In the rows, 128 means zero.
Each path below is one point turned by a fixed rotation once a step. After each direction that follows a path, write how fast that rotation turns it, in deg/step (0 if it stays still).
Each turn is a multiple of 5 degrees from 10 to 175, or 0.
Each row of a path follows its step; steps can be skipped.
Rotation 1:
step 0: [135 128 123 136 129 117 119 126 135 125 138 122 119 125 123 123 127 130
 126 124 140 127 139 124 136 140 128 134 118 127 116 133 132 132 124 113
 128 129 123 137 128 124 124 127 131 142 129 128]
step 2: [129 134 110 132 130 124 120 137 129 128 136 136 125 125 139 133 116 119
 128 127 130 137 134 120 126 133 135 117 120 139 130 132 134 138 131 125
 123 133 123 132 129 123 132 118 134 129 131 123]
step 3: [127 126 122 125 126 136 117 129 126 126 136 125 117 123 132 125 127 126
 132 134 130 141 132 127 139 138 131 120 127 139 131 116 137 124 131 125
 131 122 125 127 131 142 112 132 115 128 130 126]
step 4: [125 130 113 126 137 129 117 129 127 122 132 132 114 125 130 124 125 135
 130 126 133 130 140 133 136 121 122 128 130 123 130 129 139 130 116 124
 123 124 112 136 122 136 136 124 136 130 126 133]
step 5: [139 132 126 143 131 129 125 133 127 118 126 118 119 125 131 131 117 129
 130 117 139 131 120 133 129 129 137 127 127 132 133 128 144 122 131 129
 141 132 122 138 126 131 122 131 125 135 126 134]
step 6: [128 136 128 120 123 123 127 134 117 122 132 117 120 126 128 134 124 129
 123 122 125 130 138 127 137 129 130 121 121 123 124 125 140 143 129 125
 133 139 122 133 134 133 122 119 142 130 133 119]
step 7: [136 132 106 132 130 134 135 122 130 135 132 123 120 131 135 127 132 125
 134 120 125 130 131 130 132 136 125 112 125 132 122 121 141 131 127 125
 132 134 129 122 121 126 119 130 129 134 131 137]
step 8: [128 120 123 128 131 131 129 136 127 125 136 125 120 117 130 126 125 123
 128 137 124 129 135 130 130 124 123 122 115 132 120 131 144 131 125 111
 131 120 131 145 133 126 125 119 129 124 125 137]
step 9: [144 130 127 137 134 133 117 137 133 124 127 126 124 115 129 132 122 128
 132 121 134 139 138 119 133 120 117 121 130 131 118 126 134 129 125 126
 126 129 128 125 133 136 123 140 132 137 131 131]
step 10: [124 122 120 140 120 132 113 123 117 128 129 122 125 134 135 133 115 127
 126 124 127 146 127 133 133 121 122 123 127 127 122 131 131 130 125 118
 134 130 119 135 130 124 127 120 130 128 140 126]
step 11: [130 132 121 132 127 131 123 139 128 134 132 124 128 130 137 134 118 137
 140 128 123 128 140 134 131 138 128 120 128 140 118 130 137 124 134 136
 140 124 124 130 123 143 127 123 134 134 127 122]
Speeds:
[129 128 129 129 131 127 132 126 130 126 127 126 127 127 127 129 130 126
 130 128 127 126 129 127 131 127 129 124 128 121 126 129 128 127 131 126
 128 130 130 130 127 125 125 127 128 128 128 128] -> 45
[128 133 134 128 126 129 126 128 130 128 129 129 126 127 124 127 131 128
 128 130 127 129 131 128 128 129 127 128 128 129 125 127 127 128 126 129
 129 131 128 128 130 132 124 128 129 127 126 126] -> 130
Rotation 2:
step 0: [132 138 129 126 124 117 126 120 115 132 138 128 146 127 135 123 121 129
 115 122 141 131 137 128 140 129 130 128 125 126 136 132 139 129 134 135
 134 134 132 131 145 120 129 129 129 131 122 124]
step 1: [132 138 125 128 127 123 144 129 131 138 132 137 136 121 136 129 129 123
 127 133 135 134 125 137 151 128 123 133 121 132 134 122 133 128 123 136
 128 119 128 130 124 112 114 137 129 123 129 125]
step 2: [140 134 130 130 125 133 123 132 125 138 136 134 131 121 134 132 134 126
 126 123 125 119 133 132 139 145 129 125 139 140 142 121 142 137 137 124
 122 122 126 131 125 125 116 122 134 120 130 125]
step 3: [134 126 128 122 122 131 122 130 116 130 136 131 140 127 130 119 131 128
 124 123 141 131 139 121 144 134 132 126 136 127 131 136 137 140 125 138
 132 132 131 134 137 117 132 121 118 114 127 117]
step 4: [139 137 121 134 127 127 140 130 134 130 133 129 130 119 119 121 141 122
 129 138 125 141 128 128 149 135 128 132 129 120 132 130 131 132 123 136
 129 119 119 125 131 118 120 134 119 120 124 125]
step 5: [144 138 128 133 132 133 123 130 135 139 136 133 137 110 118 123 129 134
 125 128 126 125 137 122 130 145 128 127 137 130 133 123 137 129 140 128
 126 113 127 129 124 136 128 127 134 118 123 126]
step 6: [136 125 130 121 133 130 120 120 127 127 137 134 144 122 112 115 116 126
 128 124 137 128 137 123 137 124 133 129 141 126 134 130 120 133 131 143
 127 126 136 127 134 120 130 120 127 117 129 123]
step 8: [134 144 132 131 133 124 135 129 128 138 133 127 135 117 126 115 121 131
 114 121 136 123 125 123 130 133 126 134 135 129 131 122 146 122 137 125
 124 115 133 128 124 126 129 134 144 117 129 130]
step 9: [135 128 132 124 122 119 123 120 125 127 135 133 142 130 127 120 120 129
 132 117 138 119 122 135 143 116 130 131 142 128 142 122 131 133 138 138
 128 124 125 126 132 117 125 126 130 117 137 127]
step 10: [130 137 132 125 111 123 141 129 115 128 130 129 135 124 132 122 128 129
 123 132 132 124 133 138 138 137 130 123 126 117 141 132 131 138 136 130
 124 128 131 117 131 117 113 139 121 121 121 129]
step 11: [139 139 129 134 123 133 134 135 122 136 124 123 136 124 128 119 127 127
 114 118 131 125 128 123 142 133 126 129 129 131 122 124 142 136 123 131
 124 122 127 135 122 129 114 140 140 113 124 120]
Speeds:
[128 128 127 130 128 126 127 128 128 130 127 127 126 127 128 128 132 129
 125 131 130 129 129 131 127 128 124 127 128 126 129 133 126 128 125 131
 130 128 130 128 124 126 126 131 128 129 128 132] -> 115
[130 126 127 129 129 127 130 128 126 128 128 126 132 130 129 128 128 131
 127 129 131 128 126 130 129 126 131 125 128 126 128 129 127 128 127 129
 125 128 127 128 129 127 130 123 123 131 125 130] -> 115
[130 128 126 130 131 129 127 130 126 127 128 131 128 126 126 129 130 127
 130 131 128 128 126 128 129 132 123 130 130 130 128 129 128 128 124 126
 128 129 129 129 130 130 129 126 123 126 127 126] -> 35
[125 127 131 129 128 127 132 125 128 128 129 126 126 126 129 127 127 128
 127 126 127 130 129 126 132 129 127 130 130 128 126 127 127 129 127 127
 129 129 129 128 129 129 127 131 122 132 125 130] -> 110
